[-18 -20  -1 -17 -13 -13 -20  13  15  -7  31  13  22 -31   6   9 -13  20
  24] -> J
[-19  -9  -1 -23   3 -19 -12 -14  21   4  22  24  22 -25  10  21   3  25
  15] -> N
[ 14  39 -23  62  21  24  27  14 -44  -8 -59  52 -61   6 -71 111  21  15
  80] -> U
[  8   1 -11 -13  31  -1  13 -18   6   0 -24  26   6 -20  -8   8   5 -30
  -9] -> T
[-23 -19   5  -1   2   1   5  -5  -8  22  22   2  13   2   7  33  17  15
 -26] -> Z
[-19  -9  -1 -23  -6 -19 -12 -14  21   4  22  24  22 -25  10  21   3   3
  15] -> X
[  2  -3 -11 -18  15 -16  -3 -10  13  -8   0  27  15 -27   3  -2  -1 -12
  15] -> R
[-30 -24   6  -7 -35  -2 -12  26  11   8  46 -14  12  -7   0  35  -7  46
   0] -> K
tags:
[23] -> q115
[-17] -> q236
[24] -> q988
[-18] -> q304
[12] -> q656
[13] -> q72
join J 11:  => q72
which: [  2  -3 -11 -18  15 -16  -3 -10  13  -8   0  27  15 -27   3  -2  -1 -12
  15] => R
which: [-19  -9  -1 -23  -6 -19 -12 -14  21   4  22  24  22 -25  10  21   3   3
  15] => X
which: [-23 -19   5  -1   2   1   5  -5  -8  22  22   2  13   2   7  33  17  15
 -26] => Z

[  1   1   4   3  49  12  21  36  -3  34  32  21  10  -8   5  21 -18  12
 -38  -2 -19 -38  23 -24 -13  10 -10   6  -9  -5  -6 -16  -2  17  -5  -1
  61   8   8 -12   9  -2  -6 -16  -6   3 -16 -33  -9] -> F
[  9   3 -22  13   7   3  -1  10 -12  25 -29 -44 -43 -11   1  -4   3   4
  22  38   8  25  10 -64 -16 -10  -5 -10  62  12  -2  32  14  23 -30  -4
  53  -5 -14   9 -57 -17  -3  12   3 -17 -18  -1  -6] -> L
[ 10  -7 -27   2 -15 -28 -24 -19   3   2  32 -43  -2   5 -14  13  41  19
  62 -14  -2   4  14  12 -27 -49  11  16  11 -27  -6  15 -25  28 -16  11
   9  32 -56 -10  40 -30  -5  -7  -2  30  29 -21  -3] -> S
[-36  -3  14  -7  44  27  -1  27  17 -25 -39 -36  24 -11   5  11  39   5
   0 -39  -8  -2  -6 -20  -9 -34 -22 -19  24  -9  -4 -54 -16   6   9  18
  34 -21  -8   8 -75  -8 -19   2 -29   2   1 -15  11] -> D
[  7  -6   7   4 -33  13 -27 -22 -17   1 -30  68 -23   4  19 -17  -7  15
 -12   2  -6 -23  17   2   6  64   3  -4  30  12   6  13 -43 -29 -22   6
   2 -35  10 -18  18 -36  -5 -20   8  55 -46  33 -11] -> M
[-10  -9 -19   2   8  30 -39  82 -21 -70 -47 -50 -29   2   6 -11 -43 -16
  45 -28 -18   2   1   5  23  11  30  17 -28 -27  -1 -37  19 -88  -8 -12
 -12  95   5 -21  38  -3   5  -9  44  17 -60 -40  -7] -> W
key -> tag
[12] -> q889
[-20] -> q320
[8] -> q963
[-24] -> q946
join F 23:  => q946
which: [  9   3 -22  13   7   3  -1  10 -12  25 -29 -44 -43 -11   1  -4   3   4
  22  38   8  25  10 -64 -16 -10  -5 -10  62  12  -2  32  14  23 -30  -4
  53  -5 -14   9 -57 -17  -3  12   3 -17 -18  -1  -6] => L
which: [  1   1   4   3  49  12  21  36  -3  34  32  21  10  -8   5  21 -18  12
 -38  -2 -19 -38  23 -24 -13  10 -10   6  -9  -5  -6 -16  -2  17  -5  -1
  61   8   8 -12   9  -2  -6 -16  -6   3 -16 -33  -9] => F
which: [-10  -9 -19   2   8  30 -39  82 -21 -70 -47 -50 -29   2   6 -11 -43 -16
  45 -28 -18   2   1   5  23  11  30  17 -28 -27  -1 -37  19 -88  -8 -12
 -12  95   5 -21  38  -3   5  -9  44  17 -60 -40  -7] => W
which: [ 10  -7 -27   2 -15 -28 -24 -19   3   2  32 -43  -2   5 -14  13  41  19
  62 -14  -2   4  14  12 -27 -49  11  16  11 -27  -6  15 -25  28 -16  11
   9  32 -56 -10  40 -30  -5  -7  -2  30  29 -21  -3] => S
which: [  7  -6   7   4 -33  13 -27 -22 -17   1 -30  68 -23   4  19 -17  -7  15
 -12   2  -6 -23  17   2   6  64   3  -4  30  12   6  13 -43 -29 -22   6
   2 -35  10 -18  18 -36  -5 -20   8  55 -46  33 -11] => M

[ 15   0  10   6  -2 -22  -3 -13  24  -4  -4  11  -7   9   0   4   4  88
   0  32  -4  80 -53] : B
[ 31 -10   5   8  -7 -30  -6  10   4 -22  -6   7   2  18  14  24  -6  -1
  -5 -20  -6  -1  13] : G
[ 22  -4   2   7  -6 -23  -4  24   1 -17  -4   7  -4  25  19  15  -3   2
  -4 -22  -4   3  16] : Q
[ 24  -3   4   2  -1 -23   0  -9  -5 -18  -1   5   3  -2   2  13   0   0
   0 -10  -1   1   5] : V
[ 15   0  10   6  -2 -22  -3 -13  24  -4  -4  11  15 -37 -14 -80 -40 -11
  77  61  82 -18 -13] : Y
[ 15   0  10   6  -2 -22  -3 -13  24  -4  -4  11  -7   9   0   4   9  -3
  -4 -21  -4  -2   6] : C
[-18  11  33  11   5 -34  -2   2  13 -35  -3  30 -35   3  21   4   2 -12
  -4 -49  -3 -10  24] : P
[ 26   1 -32   1  35  17  47  -6 -28  23  57 -31 -21 -11 -12 -59  -7  86
  54   6  53  77 -22] : H
[  7  -3 -33 -14 -20  30  -7 -25  21  19  -2 -43   8 -19 -49  -1   4  88
   0 -14  -4   1   2] : A
[  9  13   6  -1   1 -21  -2  -2  -5  -9  -4  12  -3   4   7  -1  15  -8
  -3 -17  -3  -6  11] : E
Table of tags by key:
[54] -> q161
[-28] -> q130
[24] -> q923
[4] -> q508
join H 8:  => q130
which: [-18  11  33  11   5 -34  -2   2  13 -35  -3  30 -35   3  21   4   2 -12
  -4 -49  -3 -10  24] => P
which: [ 24  -3   4   2  -1 -23   0  -9  -5 -18  -1   5   3  -2   2  13   0   0
   0 -10  -1   1   5] => V
which: [  7  -3 -33 -14 -20  30  -7 -25  21  19  -2 -43   8 -19 -49  -1   4  88
   0 -14  -4   1   2] => A
which: [ 15   0  10   6  -2 -22  -3 -13  24  -4  -4  11  -7   9   0   4   4  88
   0  32  -4  80 -53] => B

[  27   34  -16   -4  -56  -79   26  -23   35  -17   52   39  -51  -70
  -67   38  -39  -77   11  -46   11   -2   46  -32    7  -46  -70   20
   15    1   43   57 -104   39  -30   18   35  -57   32    7  -48  -19
   40  -68   37   15   -7   -3  -33   27  -85   74   68  -91  -34    8
   -3   51  -68  -40   28] : porav
[ 35 -28 -15  37 -56  19  23 -80 -70  20 -23  35 -58  -6  31 -74 -93  -8
  51  59  30 -75  24 -97 -41 -84 -43  49 -81 -40  42 -42  20  32 -84  22
  31   9  20 -40 -40  16 -72  37 -15 -56 -18  40 -42 -50 -21  46 -31 -93
  33  57 -24  39  24 -75 -88] : bepov
[ 26  -4 -35  -1 -78 -74   3 -33  10 -15  48  17 -39 -41 -50  -3 -53 -49
  24 -10  -8 -43  21 -65  13 -60 -78  20 -27   2  41  42 -73  32 -63  39
  17 -33  44 -25 -58   5   1 -35  40 -12  10  -9 -27 -13 -65  72  36 -94
 -36  32   5  44 -31 -44 -11] : rof
[  68   58   70  -76   39  -11   44   28   43  -90  -33   25  -79  -99
  -84   -5   20 -100  -74  -49   30    0   -4   16   -2   34   43  -57
   32  -87   63  -28  -48   72   32  -51   63 -108  -65   70  -91  -94
   45  -13   19  -62  -73  -46   35   55 -107   -5  -18  -43  -50   10
  -91  -43  -61   25   -4] : dum
[ -40   44   -1   37   -5    3   52  -81  -40   32  -43   60  -83  -74
    1   38  -69  -70    4  -68   53   49   72   -1  -99  -65  -43   40
   25  -33  -25  -23  -69  -22    6  -70   25  -39  -37   12   30  -52
    9  -93  -83   42  -77   56 -105   36  -47   -2   45  -59   46  -75
  -43   42  -98  -91   18] : vun
key -> tag
[-94] -> q598
[-48] -> q281
[-40] -> q99
[-91] -> q316
[-58] -> q466
[-59] -> q474
[-95] -> q418
join rof 40:  => q466
which: [ -40   44   -1   37   -5    3   52  -81  -40   32  -43   60  -83  -74
    1   38  -69  -70    4  -68   53   49   72   -1  -99  -65  -43   40
   25  -33  -25  -23  -69  -22    6  -70   25  -39  -37   12   30  -52
    9  -93  -83   42  -77   56 -105   36  -47   -2   45  -59   46  -75
  -43   42  -98  -91   18] => vun

[-21  89  37  12  41   3  16  11  16  50  45  -5  46  10   4   5  23  34
 -33  11 -49   2  38 -16  13  40  28  11  68  23  94 -13  13  16  -1   6
 -38   6 -14] : gel
[ 31  41   5  17  -9 -18   9 -35  22  28 -16 -42  -1  16   5  15 -37  40
 -18 -14   4 -34  -3 -22  44 -27 -31   9  18  -4 -42  12 -15  -5 -19  -3
  -6  14  -3] : boseg
[ 24  37  -2  24 -12  -9  -7 -41  13  32  -9 -40   1  24  -7  24 -29  34
 -18 -23  18 -35  -2 -30  68 -29 -38  13  27   5 -32  17 -28  -2 -17  -6
 -10  13  -3] : Nizo
[-17  85  35  13  42   3  21  15  13  49  45  -4  39   9   7   3  23  34
 -28   9 -50   4  35 -16  15  40  26  14  67  21  86  -9  15  17  -4   6
 -31  11 -16] : miseb
[ 50  41  36  -5   0 -40  52 -21  47  20 -45 -39 -11  -6  17  -4 -54  42
 -30  14 -19 -25  -4   0 -18 -17 -21  -3   5 -10 -59  14   8  -7 -11   4
   0  14   1] : Riri
[ 34  42   7  18 -11 -15   6 -36  22  26 -15 -37  -4  19   2  16 -37  39
 -17 -15   9 -34  -2 -24  49 -27 -35  11  24   3 -39  13 -18  -1 -19  -2
  -7  13  -6] : Zama
[  1  22  11  21 -13 -46  21  67 -26  14  47   8 -21 -12  50 -41   5  43
  31   0 -32 -12 -15 -33  25   2  15  31  55  46   3   0  36  53  -4  -3
  22  11 -21] : pepo
[  0  27  12  20  -4 -43  20  60 -21  17  45   7 -13  -9  47 -34   6  40
  25   7 -36 -10  -8 -34  28   8  16  30  59  41  13  -2  32  50  -4  -6
  11  11 -20] : Tipo
[ 22  41  -5  25 -16  -5 -13 -41   8  27  -4 -41   2  25  -7  28 -28  36
 -14 -27  17 -34  -3 -37  80 -33 -45  18  28   4 -29  15 -33  -1 -23  -5
  -9  13  -6] : gos
[-23 100  38  11  47  12  15   5  20  54  44  -7  56  12  -5   7  26  32
 -44  11 -52   2  42 -10  15  51  30  10  72  17 104 -14  11  10  -2   6
 -42   5 -13] : mevot
[ 48  38  36  -8  -1 -43  57 -21  43  24 -45 -32 -13  -8  22  -5 -53  42
 -27  15 -18 -28  -7   1 -18 -15 -16  -5   9  -8 -63  14   4  -9 -12   6
   2  12   0] : gif
[ -4  37  15  17   1 -32  21  55 -18  21  47   6  -8  -7  42 -30   8  37
  17   1 -39  -6  -3 -31  26  14  15  27  62  37  23   0  29  47  -5  -1
   4  12 -20] : taf
Table of tags by key:
[16] -> q124
[-8] -> q736
[-28] -> q278
[-9] -> q105
[-16] -> q175
[-17] -> q663
[15] -> q541
join miseb 32:  => q541
which: [ 31  41   5  17  -9 -18   9 -35  22  28 -16 -42  -1  16   5  15 -37  40
 -18 -14   4 -34  -3 -22  44 -27 -31   9  18  -4 -42  12 -15  -5 -19  -3
  -6  14  -3] => boseg

[-106  -38   35   35   42  -28   18   64  -98  -89   50   82  -52    1
  -73   23   46   -1 -104   90  -41  -10  -21   39  -93  -11   92  -64
  -59] = reki
[ -50  105   26  106 -101  -67  -50   55   12  -65    8   83   -8   53
   61  -73   49  -60  -74   23   -5   40   37   99   47   53  -15  -63
   45] = pib
[  1 -42 103 -85 -54  66 -64  71  16 -62  48 109 -77 -93 -52  70 -77 -25
 -75 -18  67 -82 -99 -25  54 -42 -42 101  -3] = Bez
[ 107  -67  -49   85   73  -79   43  -48  -22   53  -97  -68  -65  103
  -17   24   34  -44  -79   99 -102   16   16  -18  -75  -10  -71  -57
  -38] = zotu
[  43 -108 -108  -79   83   49  -97   41   38  -70   33   75    3   54
   35  -63   31 -101  -40  -97   79   18  -85   52 -104   20  -80   23
   57] = dano
[  52   93  -25  -35   -5   54   35  -43   86   14   74  -10  -14  -11
   92  -91  -21   17    0  -95  -56  -54   41  -87  -48   23 -104   97
  -70] = voper
[ 104 -109  -31   75   99  -30  -72 -107   75  -40  -14   92  -33   60
   79   77 -102   84  -29  -70   39  -76  -78   13  -47   52   14  -85
   59] = vized
[  40  -46  -18   -4  -99  -10   48 -104   53  -56  -69   51 -104  -77
   81  -76  -89  -49  100   -8  -74   87  -96  -97  -31  -81  107   96
   96] = fezen
[  42   -9  -25 -109  -43  -63 -107  -34  100  -43   87  -67   91   32
   42  -37    5   -2   50  -66   65   -1  -72  -82  -93   79  -61  -30
  -91] = Voz
[  98   90  -16   74   24   47   72  -70  -96  -70   50 -105   -7  -39
  -30 -103  -56  -50  -29 -104   80  -11   50  -75  -79   24   24  -95
   63] = zap
[  -7  -88   52   14   79  -77  -74   -9   42  108   83  -50   51  -76
   42  -31   29 -107   64   46  -38  -27   62  -73  -74  -78  -50   47
  -62] = tabas
tags:
[-93] -> q366
[-64] -> q564
[1] -> q266
[104] -> q999
join Bez 0:  => q266
which: [  1 -42 103 -85 -54  66 -64  71  16 -62  48 109 -77 -93 -52  70 -77 -25
 -75 -18  67 -82 -99 -25  54 -42 -42 101  -3] => Bez

